Each row is where one point has got to under a steady rotation. How many ticks took it there?
The counts run from 0 to 544.
[  0 -11   6 -12 -11  -1  15 -22  12  -2  11 -22  -7  17  -4  11  -8   1
   4 -22  10   9   7 -13  12  -5   1   4  -3  -8  13 -13  -3  -3   5  19
  -2   5 -10   4  -5   3   9  -6   4  -6  -7   0  13 -13  -4  -2] -> 286
[ -2 -10  -4  19 -18  -4   8   6  -5   5  -5 -14   2  -5  -5  -1  -6  -2
 -11  19  -6  14  -1  14 -15   2   6   3 -24   8   3  10  -5   7   6   6
 -22 -18  -9   3  -1 -11  12   0  -5  -4  22   1  -7  -3   7 -16] -> 304
[ 10   5 -15  -2 -16   5  21  15 -14   1  11   0 -10  11   7  15   6  -4
 -15  13   1  -5  -8   6   5 -14   8  -6  -6  11   5  -3 -18  -6   3  -3
  -1  -4   5  14   1  -8   3   7 -19  -9  14  -9  -9  14 -14   1] -> 179
[ -4  21  -8 -16 -17  13 -19  -8 -16   4  -8   2 -11  10  23 -15   8   1
  -4   0   1  -2   6  -9  -7  12  10   8   9   3  15 -12 -11  12  -8   5
 -12   1   3  10  24  -2  -9  -3  -8   4   7  10  -5  12  15  10] -> 49
[  6  -3  10  -9  -4  19  14 -11  13  18  -8 -10   0  -6  -8  -3   0  15
  -6  -2   7  10  11   5   0  14 -10  -5   2  -5   6  11 -12  10 -13   8
 -27 -16 -14   0   3 -21   8  -1  -5 -13  -2 -11  11  -8   3  -1] -> 490
[ -2  10 -23 -16 -10   2  -9 -12  -3  -3  16   7 -11  20  18 -11   2  -5
   3  -3  -6   0   0 -10   2  12  25   7   6  -3  15  -2  10  14   9  -5
  17   2   4   0   4  18  -8  -3  -3  13  17   8  -8  -9  -5   6] -> 352
[-10 -23 -22  -1 -14  -8  -7  -4  -7 -13   3  -8 -13  -2   7   5 -18  -7
  -1  -1   4   6 -14  -4  11   9  13  13 -11  19   9  -3  -9   1  -1   8
  -6  10  -7  -4  11  17  -4  -2   1  11  24  19  -1   8   7   4] -> 475
[  1  -2  19 -14   7  -2  12   7 -10   8  12   0  -2  -5   9  30  -6 -14
   7  29   2  -1   4   1  14 -21   6 -21  -6  -1 -10   3  -8  10 -25  -2
   2  -3  -9  12  -9 -11   2  -2   1  -7  -9   7  -4   8   1  -8] -> 369
[-14   6   5   1   0  10  -6   3 -10  -3 -20  -8 -11  -8  -8 -20 -18  -7
  10  -3  17  13   6 -11  -5  13  -9  10  -1   2  -9  -2  -1  16 -11  17
 -16 -10 -13   4   8  -6  11 -15  11   5 -10   9  -4  -1  24   0] -> 195
[ -1 -15   9  -3  -9 -20   4 -22  -2   8  15  -7   1   8  10   9  -9  -2
   1  16   6  18 -16  16   1  -1  14  -3   1   4   9  -3   7 -13 -17  -6
   3 -16  -2  10  -9  -1  -9   6 -14 -14  11   6 -12   3 -11  -4] -> 515
[  5  -6   4 -12  -2  -8   2 -14 -26   6   1  -5  -8  -9  20 -13  -8  -3
  17   5  -2   4 -14  -5  22 -14   4   8  10   6  12  -9  -9  -3 -12  23
  12   9  -6   7   3   9   2  -6   3 -10  -2  24   4   4   3 -15] -> 470
[  1   3   9   7  -4 -10  -3 -15   3  -1  12  -7   9  -5   5 -14  12   7
 -16  -8   3  12   5   1 -23  13  17   0  -3   0  11 -10 -12 -19   3 -12
 -12 -26  -1 -12  24 -11  -1  -1  -9   7   6   6  10   1  -5   5] -> 484
[ 26   3  15  -5  -9  12  18   0 -24   5  -6 -11  -7   2   0   6   0   6
  -4   7   0  -1   4  -2  -3 -11 -12   5   3   1   8  -6 -26  12  -7   1
  -8  13 -20  -3   4   6  -5   9  -8 -21  10 -10   1   7  -6   7] -> 260
[  8 -21   0 -14   0  15  10   3  -2 -10   5  -5 -13  -9  -8  12 -16  -5
   4 -21  18  -4   0 -12   3   6   2  17  -3   0  -9   3   2   3   4   0
  -4  21 -19 -16  -5   7 -10   3   7   4   1 -10  14 -10  -3  10] -> 291
[ -7  21   4 -10  -6  -8   2 -14  -1  10   7   4   1  13   7 -24  10  -4
   2  -3   8  16   4  -4  -2 -21  17  -5   2  -6   9 -11  -6  -8 -10  14
  -1 -17   3  15   4 -13  11 -13  -6  -1   0  10  -9  -1  -1 -11] -> 280
[ 13 -12   2 -22  -9  13  -1  -1 -10  -4  10   6 -13 -10   9  14 -10  -4
  -1 -11   6 -13  -2  -2   1   6  -1  -1   4   7  -4   1   5  11  -8  -5
   2  21 -10 -20   1   9 -21   5   5   7  -2  -8  14  -4 -13  15] -> 292
[ -4  -6 -24   1 -22 -18  -4   1  -4   3  -7  -6 -10   5  15  -4   7  -8
  13   9   5   7  -6 -22   1   9  12   8  -2  11   4  -2  10  22   1   5
  13   9   0   6   4  18  -3  -9   6  10  24   2  -5   3   2  -8] -> 203
[ 10  -9  -2  -9  -6  10   9   0   2  -1 -17  -6 -12 -18  -7 -17 -23   0
  13 -15  16  13   0  -5   8  -4  -6   0  -2   0 -12   0  -9  12   1  32
  -8   9  -6 -11  -7  -8  10  -2  11  -8  -7   0   2 -14   3  -5] -> 467
[ -6 -12   8 -14   5 -11  -8 -11   8 -12  -7   0   2  -9 -14   5 -15  -8
   3  -1   7  13   8   3  -1   6  22   9  -6   3   4  10 -19   0  -9  -1
 -13 -10  -6 -15   3 -12 -11  10  12  14  14  20  17 -13  14  14] -> 41
[ -7  -5  -7  23  -3 -12   3   3 -14   5   2 -18   2 -12   4 -16   7  -6
  -7  21   0  16  -5  11 -12   2  13   3  -9   7   5   4  -7   4   3   1
  -9 -23  -8   7   8   4  13 -11  -5  -5  18   8 -19  -1   6 -16] -> 303
[ 21 -20  -2   7 -15  10  10  -4   0   7  13 -15   3  -6   8  21 -11   3
   1   5  12   6  -6  14   1   3   4  -5 -13  -5   6  -2  -2 -15  -2   5
  -9  -2   7  -4   2  -5  11  -4  -4 -25  -7 -15  -2  10 -21 -10] -> 513
[ -3   7  15  -5  -6 -18   3 -11   4  11  -6 -22   1   5   2  -3  17   2
   0  10  17   5   4 -11  -9   1  13   7   0  13   8 -11  -8   8 -20   1
  -9 -20 -14  16  -1  -6  -1 -12   1  -6  11  -6   9   2   0 -14] -> 158
[ 15 -14  -6  -1  -4  13  14   8 -30   2  10 -13 -11 -11   1   7 -16 -14
  10   5   5  10  -2   3  19 -10  -5   6 -14  -6  -5  11  -9   2   3  19
   2  21 -14   8   0   3  15   2   1  -4   2   3  -3  -4   3  -4] -> 472
[ -4  16   8   5 -16  -3   0  -1 -13 -15  -1  10  -5   7   1 -13  11  -9
   4   2   0   1  17 -21 -18   3  16   6   7   3  -4 -10   4  25  -3 -10
  10  -2 -16 -18  13  19 -13   5  -1  12   6  15 -11 -12   8   5] -> 230
[-14   2  -8  -4  -1  -6  -9  -5  11   2   1  21  -7  -9  16  -8   6  -8
   7  13  -4   4  -1   4   1  17  26   1  -1   3   5   9  24  -3  -8  -9
   0 -20   6 -19  13   5  -3  -2   0  21   7  22   1  -7   1   1] -> 271
[  3 -18   8  -4   5  -1  12   1  -8  11   8 -22   7   1  -8  33  -7  -1
  -9   2  14   8   3  12   5   1   3   4 -17   5   3  10  -5 -15 -16  -5
 -15  -7 -12  11 -13 -14  -4   3  -4   0   9  -7  15  -4  -2   1] -> 517
[ 20   1  -2 -24  -4   0   8   6  -5   1   0  -3   2  -4  -3  13   5  -3
  11   6   8   1   4 -18   7 -18  10 -11   1  -6 -10  -4 -29  11   4  -8
  14  13  -2 -15   0   7 -11  15   9  -5  12  -2  11  -3  -7   8] -> 437
[  7  20  -2 -15 -16  21 -12   7 -21   4  -9  16 -16   9   3  -4  -4  -3
  -6  -3  -5   0   7   7 -14   2   0  -3  -1  -2   5   2 -16  20 -14   9
  -7   9   3   5   6 -11  -9   4  -6   2   6  -1 -16   8   9  18] -> 48
[-11  -1  16 -10   8 -14   9 -18   3   9   0 -19   2  -7 -11  -4  10  -2
  15   6   7  16  16  -3   6  -6   8   4   1  -2   4  -6   9  14 -15   3
   5  -4 -12   0  -9  10 -13  -6   0  13  12   7  14 -31   5 -13] -> 163
[ -3   9  -3 -24  -7   9  -8 -10 -23  14   8  -2 -12  12   9   4   3  -4
   5  18  -6   6   4   6   9  -6  12   3   0  -3  11   9   1  15 -19   3
  12   9  -1  28 -11   4  -7   8   4  15  13   8 -11   1   7  10] -> 347
[  0   7   7   7 -22 -14  -2  -9  -6  -6 -13   1  -7  14  -6 -11 -11  -4
   3   6   1  14   5 -10  -5 -12  13  -1  -8   3   5 -14 -28   3  -9  12
  -6  -1 -12  -2  16   6   1  -2   0  -8  15  17 -16   4  16  -1] -> 407
[  4  11  31 -14   9  22   4  -5  -7   4  11   4  -3 -15  -4   2  -1  -3
   0  -2   2   4  17   2  -9   0 -11  -7   1 -20 -10   1  -2   2 -18   4
 -11  -1 -13  -6   2 -14  -5   0   2   5 -31   0   8 -10  -2  -3] -> 192
[  0  19  -2  -8   5  16   4  22  -3   3   5  29   1 -12   1  -5  25 -16
  -1  14  -3  -3  10  13 -10  -7  16  -8  -8  -2  -6  13   3  -4  -9  -5
  -1  -7  13  -5   2 -20   0   4  -8  19  -4   5  -1  -2  -6   0] -> 274
[ 12   1 -12   6 -13  -2  10  -5  -9   3 -17 -22  -5   1  -1 -28  -1   3
   1 -16  23  16  -6   6  -7   1   0  25  -4   2  12  -7   4   1   6  14
 -11  -8  -4   3  -2   9   6   3 -12  -3  12 -18  -7 -12   4   0] -> 385
[ 10   4   3 -29   2  18   7  -3  15  12  -6   6   4   3 -16   5  10   6
  10 -12   5   6  15  -6   5   1   4  -3   7 -21   6   7  -5   0   4   0
  -3  -1   9 -14   1 -16   2   7   5   7   1  -9  22 -18 -13  17] -> 314
[ -9   1  13  -6   8   6  16   2  13   7  -2 -13   2   7 -12   1  -7  -3
   6   4  -6  14  16  -6  15  -1  -5   2  -3  -8   5   6  10  18 -10  15
 -14 -12 -19  14 -10  -3  12   0  -3   0   4   8  -5 -24  15  -9] -> 494
[  6  13   6  -9  -2  24  13   4  -5  -6  -5  11 -11   0 -18 -12 -12 -10
   5 -22   3  13  19   2   8  -5  -4  17  -7 -16   4   5   1   1  -1  21
  -4   4  -9  -3  -6  -9   3  11  -7   6  -4  -2  -2 -29   8  15] -> 318
[ -6  15  -9 -10  -9   6   2   9  -9 -11  11  13 -12   2   8  -6  10 -15
   9   1  -4  -4   5 -19   7 -10  17   3   3  -3  -8  -8   9  15   2   0
  22  15  -7  -1  -1  17 -10  -2   1  23  -4  17  -8 -19  -5   1] -> 501
[ 13  -4   2  -5  12   2  12 -19  -2   2   2  -5   2 -19   0 -18   0   4
   0  -8  14  17 -13  14  -3   1  17   8   4  -2  10  -3  -8 -35   0   7
  -4 -19   6  -9   3 -11   9   4 -10  -4  -3   6  13  -8 -12   0] -> 213
